[[140 116 141]
 [133 131 120]
 [144 121 104]]
:
[[116 141 140]
 [131 120 133]
 [121 104 144]]

[[101 118 135 126 136 123 126 114 126 134 123 120]
 [ 99 117 136 127 136 124 127 113 125 134 123 119]
 [ 98 116 136 127 135 124 127 112 124 134 123 118]]
:
[[118 135 126 136 123 126 114 126 134 123 120 101]
 [117 136 127 136 124 127 113 125 134 123 119  99]
 [116 136 127 135 124 127 112 124 134 123 118  98]]

[[140 139 107 135 141 149 130 118 132 123 101 113]
 [147 138 108 135 142 145 132 113 131 134 111 111]
 [134 117 138 110 124 127 106 125 136 139 142 119]
 [123 120 126 110 125 136 115 117 142 115 120 113]
 [143 134 113 136 136 144 127 113 131 131 109 111]
 [143 138 108 135 139 151 134 113 131 125 104 110]]
:
[[139 107 135 141 149 130 118 132 123 101 113 140]
 [138 108 135 142 145 132 113 131 134 111 111 147]
 [117 138 110 124 127 106 125 136 139 142 119 134]
 [120 126 110 125 136 115 117 142 115 120 113 123]
 [134 113 136 136 144 127 113 131 131 109 111 143]
 [138 108 135 139 151 134 113 131 125 104 110 143]]

[[113 126 120 136 133 128 142 127 121]
 [121 135 125 136 128 123 138 127 118]
 [158 148 151 136 123 139 112 137 123]
 [127 123 133 121 119 149 126 139 135]
 [111 119 119 136 135 133 140 127 123]
 [128 108 127 137 143 141 117 124 126]]
:
[[126 120 136 133 128 142 127 121 113]
 [135 125 136 128 123 138 127 118 121]
 [148 151 136 123 139 112 137 123 158]
 [123 133 121 119 149 126 139 135 127]
 [119 119 136 135 133 140 127 123 111]
 [108 127 137 143 141 117 124 126 128]]

[[144 137 113 143 142 126 147 130 138 127 140 128 149]
 [112 138 120 124 109 110 115 122 118 123 118 129 143]
 [139 111 107 130 131 113 138 109 127 108 132 105 128]]
:
[[137 113 143 142 126 147 130 138 127 140 128 149 144]
 [138 120 124 109 110 115 122 118 123 118 129 143 112]
 [111 107 130 131 113 138 109 127 108 132 105 128 139]]

[[116 129 150 130 115 114 118 140]
 [129 141 134 150 128 126 128 131]
 [143 124 117 130 141 133 135 120]
 [140 129 109 125 137 149 126 109]
 [131 127 129 135 133 119 140 135]
 [113 126 149 130 118 102 134 152]
 [127 136 118 129 127 143 125 120]
 [128 136 139 143 125 124 122 130]
 [115 124 150 130 119 101 133 152]
 [127 137 132 145 128 123 133 134]]
:
[[129 150 130 115 114 118 140 116]
 [141 134 150 128 126 128 131 129]
 [124 117 130 141 133 135 120 143]
 [129 109 125 137 149 126 109 140]
 [127 129 135 133 119 140 135 131]
 [126 149 130 118 102 134 152 113]
 [136 118 129 127 143 125 120 127]
 [136 139 143 125 124 122 130 128]
 [124 150 130 119 101 133 152 115]
 [137 132 145 128 123 133 134 127]]

[[130 125 130]
 [127 137 118]
 [121 137 116]
 [137 119 135]
 [124 127 125]
 [114 117 125]
 [132 128 129]
 [136 152 122]
 [136 128 129]]
:
[[125 130 130]
 [137 118 127]
 [137 116 121]
 [119 135 137]
 [127 125 124]
 [117 125 114]
 [128 129 132]
 [152 122 136]
 [128 129 136]]
---
[[131 112 108 130 155 134 131 154 113 121]
 [121 119 133 129 141 147 113 127 139 131]
 [140 133 115 130 123 104 150 141 107 122]
 [128 136 134 147 127 140 114 130 147 136]
 [132 141 134 146 119 130 121 129 142 134]]
:
[[131 108 155 131 113]
 [121 133 141 113 139]
 [140 115 123 150 107]
 [128 134 127 114 147]
 [132 134 119 121 142]]

[[121 139 142 156 129 103 154 157 102 151]
 [153  98 136 109 148 121 110 118 116 156]]
:
[[121 142 129 154 102]
 [153 136 148 110 116]]

[[131 134 138 111 134 134 149 120]
 [104 127 104 142 130 123 139 137]
 [140 123 120 144 110 117 124 150]
 [110 134 127 144 142 104 151 140]
 [130 109 148 113 141 121 143 110]
 [118 144 115 116 132 145 140 121]
 [133 148 150 122 147 118 130 128]
 [134 117 144 141 124 112 113 134]]
:
[[131 138 134 149]
 [104 104 130 139]
 [140 120 110 124]
 [110 127 142 151]
 [130 148 141 143]
 [118 115 132 140]
 [133 150 147 130]
 [134 144 124 113]]

[[124 118 130 132 137]
 [149 124 104 141 122]]
:
[[124 130 137]
 [149 104 122]]

[[144 114 136 110 152]
 [143 110 135 109 149]
 [143 112 135 110 150]
 [143 111 135 109 150]
 [143 107 133 108 146]
 [143 109 134 109 147]
 [143 113 136 110 151]
 [144 115 137 111 153]
 [144 118 137 112 154]]
:
[[144 136 152]
 [143 135 149]
 [143 135 150]
 [143 135 150]
 [143 133 146]
 [143 134 147]
 [143 136 151]
 [144 137 153]
 [144 137 154]]

[[131 109]
 [146 129]
 [118 126]
 [112 142]
 [151 141]
 [150 130]]
:
[[131]
 [146]
 [118]
 [112]
 [151]
 [150]]

[[128 113 118 140 111]
 [115 132 136 151 122]
 [125 114 120 137 108]
 [133 126 116 136 112]
 [129 109 119 146 107]
 [137 119 132 131 105]
 [116 139 134 144 128]
 [105 141 140 151 131]
 [137 136 129 130 112]
 [113 134 136 148 137]
 [107 137 139 150 130]]
:
[[128 118 111]
 [115 136 122]
 [125 120 108]
 [133 116 112]
 [129 119 107]
 [137 132 105]
 [116 134 128]
 [105 140 131]
 [137 129 112]
 [113 136 137]
 [107 139 130]]
---
[[117 127 135 125 133 136 107]
 [133 136 151 117 146 147 116]]
:
[[117 127 135 125 133 136 107]]

[[132 127 121 115 124 125]
 [143 117 115 136 126 121]
 [135 129 127 118 125 131]
 [147 104 109 146 117 104]
 [134 126 127 118 119 128]]
:
[[132 127 121 115 124 125]
 [135 129 127 118 125 131]
 [134 126 127 118 119 128]]

[[154 101 152 109]
 [113 116 150 104]
 [118 138 133 132]
 [122 114 152 129]
 [142 118 137 107]
 [120 115 121 145]
 [146 104 121 116]
 [129 148 155 128]
 [121 155 126 149]
 [130 145 103 104]]
:
[[154 101 152 109]
 [118 138 133 132]
 [142 118 137 107]
 [146 104 121 116]
 [121 155 126 149]]

[[126 125 128]
 [128 144 120]
 [135 128 130]
 [141 156 115]]
:
[[126 125 128]
 [135 128 130]]

[[128 129 127 127 127]
 [128 128 119 132 128]
 [129 125 124 131 127]
 [123 135 131 117 124]
 [127 131 102 139 129]
 [128 130 115 134 129]
 [127 130 121 131 129]]
:
[[128 129 127 127 127]
 [129 125 124 131 127]
 [127 131 102 139 129]
 [127 130 121 131 129]]

[[113 145 152 127 147 133]
 [138 136 128 129 106 121]
 [131 150 120 132 125 130]
 [111 137 135 147 128 112]
 [120 128 144 120 139 137]
 [135 125 123 132 110 122]
 [139 134 121 130 111 122]
 [118 129 137 143 125 111]
 [114 137 144 121 144 128]
 [128 148 123 127 140 141]]
:
[[113 145 152 127 147 133]
 [131 150 120 132 125 130]
 [120 128 144 120 139 137]
 [139 134 121 130 111 122]
 [114 137 144 121 144 128]]
---
[[131 130 123 116 122 144 123 132 135 127 134 114 131]
 [125 119 105 121 103 144 123 104 123 127 133 123 129]
 [138 130 130 113 112 144 114 117 141 138 113 140 140]
 [137 117 127 116 111 144 134 116 125 112 121 117 123]
 [112 123 139 134 110 144 115 115 136 124 124 120 133]
 [119 126 132 117 116 144 133 124 116 127 133 124 130]]
:
[[131 130 123 116 122 144 123 132 135 127 134 114 131]
 [138 130 130 113 112 144 114 117 141 138 113 140 140]
 [112 123 139 134 110 144 115 115 136 124 124 120 133]]

[[139 117 132 123 133 117 139 149 119 116 112 129]
 [126 130 137 149 131 138 136 119 154 151 149 135]
 [106 145 123 133 110 141 140 123 140 138 138 108]]
:
[[139 117 132 123 133 117 139 149 119 116 112 129]
 [106 145 123 133 110 141 140 123 140 138 138 108]]

[[133 109 122 126 118 123 132 117 138 122]
 [114 135 134 139 128 119 133 123 110 117]
 [138 112 127 127 112 124 133 139 137 117]
 [135 133 122 133 113 121 136 142 130 124]
 [122 136 136 125 149 136 116 121 124 141]]
:
[[133 109 122 126 118 123 132 117 138 122]
 [138 112 127 127 112 124 133 139 137 117]
 [122 136 136 125 149 136 116 121 124 141]]

[[156 127 143 128 131 130 109 127 129]
 [149 126 127 127 129 132 107 130 116]
 [109 122 138 128 113 117 135 121 136]
 [129 133 117 143  99 130 122 119 131]
 [138 136 116 117  98 137 148 146 116]
 [113 122 147 134 137 126 133 135 129]
 [134 112 109 124 145 131 125 122 125]
 [130 132 117 129 125 118 132 126 140]]
:
[[156 127 143 128 131 130 109 127 129]
 [109 122 138 128 113 117 135 121 136]
 [138 136 116 117  98 137 148 146 116]
 [134 112 109 124 145 131 125 122 125]]

[[107 115 119 133 112 108 138]
 [133 142 121 144 109 104 122]]
:
[[107 115 119 133 112 108 138]]

[[123  99 104 124 122 105 129 121 105 125 131 133 107]
 [142 109 112 141 147 146 127 134 113 141 122 126 112]
 [110 121 123 109 111 134 143 111 124 140 136 138 131]
 [121 130 131 117 127 149 109 113 128 150 113 108 124]]
:
[[123  99 104 124 122 105 129 121 105 125 131 133 107]
 [110 121 123 109 111 134 143 111 124 140 136 138 131]]

[[116 111]
 [135 154]
 [118 110]
 [152 135]
 [126 125]
 [109 114]
 [105 133]
 [108 113]
 [119 143]]
:
[[116 111]
 [118 110]
 [126 125]
 [105 133]
 [119 143]]

[[134 126 112 134 136 115 120 119]
 [129 122 121 132 132 120 102 133]
 [108 124 132 126 155 116 129 140]
 [126 125 134 124 121 114 136 130]]
:
[[134 126 112 134 136 115 120 119]
 [108 124 132 126 155 116 129 140]]

[[147 115 116]
 [126 127 156]
 [104 146 122]
 [105 143 139]]
:
[[147 115 116]
 [104 146 122]]
